[[-26.4  25.0  -1.1  -0.5   7.8  -4.0 -27.8]
 [-27.5 -47.9  -2.8   2.9  -7.4  23.9  -6.0]
 [  2.7  18.8   0.8   7.0   3.3  21.6   7.4]
 [-32.0  -1.7  -2.8  -4.3   2.4  19.7   2.3]
 [ 18.9 -57.2  -0.6  -2.9  -1.3  12.2 -16.2]
 [  3.5  -8.1 -16.3   7.7   4.0  12.5  -0.4]
 [  8.7   3.2   0.7  -2.8  -2.1  -8.7  37.4]
 [-22.6  12.1  -5.6   5.3  -2.1 -18.5 -20.2]
 [ -7.0   6.1   4.5 -12.4  -2.7 -14.6   9.5]
 [ 17.1  13.6  -7.0  -2.3  -8.2 -23.3 -22.0]]
->
[[-27.8  -4.0   7.8  -0.5  -1.1  25.0 -26.4]
 [ -6.0  23.9  -7.4   2.9  -2.8 -47.9 -27.5]
 [  7.4  21.6   3.3   7.0   0.8  18.8   2.7]
 [  2.3  19.7   2.4  -4.3  -2.8  -1.7 -32.0]
 [-16.2  12.2  -1.3  -2.9  -0.6 -57.2  18.9]
 [ -0.4  12.5   4.0   7.7 -16.3  -8.1   3.5]
 [ 37.4  -8.7  -2.1  -2.8   0.7   3.2   8.7]
 [-20.2 -18.5  -2.1   5.3  -5.6  12.1 -22.6]
 [  9.5 -14.6  -2.7 -12.4   4.5   6.1  -7.0]
 [-22.0 -23.3  -8.2  -2.3  -7.0  13.6  17.1]]

[[ 60.9  57.6]
 [  1.4  -0.5]
 [-17.2 -16.8]
 [-10.0 -12.0]]
->
[[ 57.6  60.9]
 [ -0.5   1.4]
 [-16.8 -17.2]
 [-12.0 -10.0]]

[[-53.5  23.6]
 [-47.4  17.9]
 [  1.1  28.1]
 [-54.0  20.9]
 [-44.6  17.8]
 [-52.4  23.8]]
->
[[ 23.6 -53.5]
 [ 17.9 -47.4]
 [ 28.1   1.1]
 [ 20.9 -54.0]
 [ 17.8 -44.6]
 [ 23.8 -52.4]]

[[-26.2  -0.1   0.5 -28.9  18.6 -16.4  29.5  45.5  16.8  15.9]
 [-14.8   3.9   9.6 -24.7  13.0 -11.5  22.4  38.9  16.1  18.9]
 [ 55.2  23.6  50.5  19.1 -17.2  23.7 -15.3  -4.4  10.8  25.4]
 [-25.0  -7.6 -37.0  18.1  22.7   5.7  17.4  -7.3 -10.8 -30.1]
 [-42.4  -2.9 -14.0 -28.9  31.3 -17.4  40.6  49.1  14.0   6.2]
 [ 20.0  20.0  41.4  -7.0  -2.1  12.9   9.8  21.3   2.2   7.2]
 [ 32.2  26.8  54.5  -0.6  -8.7  24.2   6.6  14.2  -8.4  -5.1]
 [  5.6  20.6  24.0   8.3  14.0  26.1  27.2  16.7 -15.5 -28.8]
 [-45.9 -11.2 -47.4   5.7  33.4  -1.4  28.8   2.6 -13.1 -36.3]]
->
[[ 15.9  16.8  45.5  29.5 -16.4  18.6 -28.9   0.5  -0.1 -26.2]
 [ 18.9  16.1  38.9  22.4 -11.5  13.0 -24.7   9.6   3.9 -14.8]
 [ 25.4  10.8  -4.4 -15.3  23.7 -17.2  19.1  50.5  23.6  55.2]
 [-30.1 -10.8  -7.3  17.4   5.7  22.7  18.1 -37.0  -7.6 -25.0]
 [  6.2  14.0  49.1  40.6 -17.4  31.3 -28.9 -14.0  -2.9 -42.4]
 [  7.2   2.2  21.3   9.8  12.9  -2.1  -7.0  41.4  20.0  20.0]
 [ -5.1  -8.4  14.2   6.6  24.2  -8.7  -0.6  54.5  26.8  32.2]
 [-28.8 -15.5  16.7  27.2  26.1  14.0   8.3  24.0  20.6   5.6]
 [-36.3 -13.1   2.6  28.8  -1.4  33.4   5.7 -47.4 -11.2 -45.9]]

[[  2.7  19.1  -1.1 -13.4   1.9 -15.8 -13.2  22.4 -10.3 -10.2 -11.7  -9.3
   32.0  26.0]
 [-32.4  16.1 -27.8  25.1   8.7  24.3  24.2  34.9  15.6 -64.3 -52.4  14.9
   23.9  17.4]
 [ 47.6 -36.5  41.8  -1.2  19.6   7.4  13.9 -32.4 -26.7  28.1  22.8  19.5
  -33.7 -32.3]
 [ -7.2  16.5  -7.5 -22.0 -26.5 -35.1 -36.4  -3.5   9.5  37.2  29.2 -31.4
    9.5  12.9]
 [ 14.2  -0.7  11.3 -18.1   2.8  -6.9 -11.7  -7.4 -17.0  20.6  16.8  -7.2
   -0.8   1.0]
 [ 18.0  -1.9  14.8 -30.6 -18.2 -32.5 -35.6 -25.8  -8.4  63.2  51.5 -26.7
  -11.6  -4.8]]
->
[[ 26.0  32.0  -9.3 -11.7 -10.2 -10.3  22.4 -13.2 -15.8   1.9 -13.4  -1.1
   19.1   2.7]
 [ 17.4  23.9  14.9 -52.4 -64.3  15.6  34.9  24.2  24.3   8.7  25.1 -27.8
   16.1 -32.4]
 [-32.3 -33.7  19.5  22.8  28.1 -26.7 -32.4  13.9   7.4  19.6  -1.2  41.8
  -36.5  47.6]
 [ 12.9   9.5 -31.4  29.2  37.2   9.5  -3.5 -36.4 -35.1 -26.5 -22.0  -7.5
   16.5  -7.2]
 [  1.0  -0.8  -7.2  16.8  20.6 -17.0  -7.4 -11.7  -6.9   2.8 -18.1  11.3
   -0.7  14.2]
 [ -4.8 -11.6 -26.7  51.5  63.2  -8.4 -25.8 -35.6 -32.5 -18.2 -30.6  14.8
   -1.9  18.0]]

[[ 21.4  12.7   0.5  14.3   9.3   1.7 -20.5   5.9   2.5  -9.0  27.1 -14.0
   10.0 -22.0]
 [  6.4  10.8 -12.5 -17.3  -1.0 -15.2  -7.6   6.1   4.2 -23.3  21.1  -5.2
    7.9   4.6]
 [  3.2   5.2  19.2  50.1   6.1  47.1   4.5   5.0 -19.4  37.9   7.9 -16.9
   -7.7 -33.9]]
->
[[-22.0  10.0 -14.0  27.1  -9.0   2.5   5.9 -20.5   1.7   9.3  14.3   0.5
   12.7  21.4]
 [  4.6   7.9  -5.2  21.1 -23.3   4.2   6.1  -7.6 -15.2  -1.0 -17.3 -12.5
   10.8   6.4]
 [-33.9  -7.7 -16.9   7.9  37.9 -19.4   5.0   4.5  47.1   6.1  50.1  19.2
    5.2   3.2]]
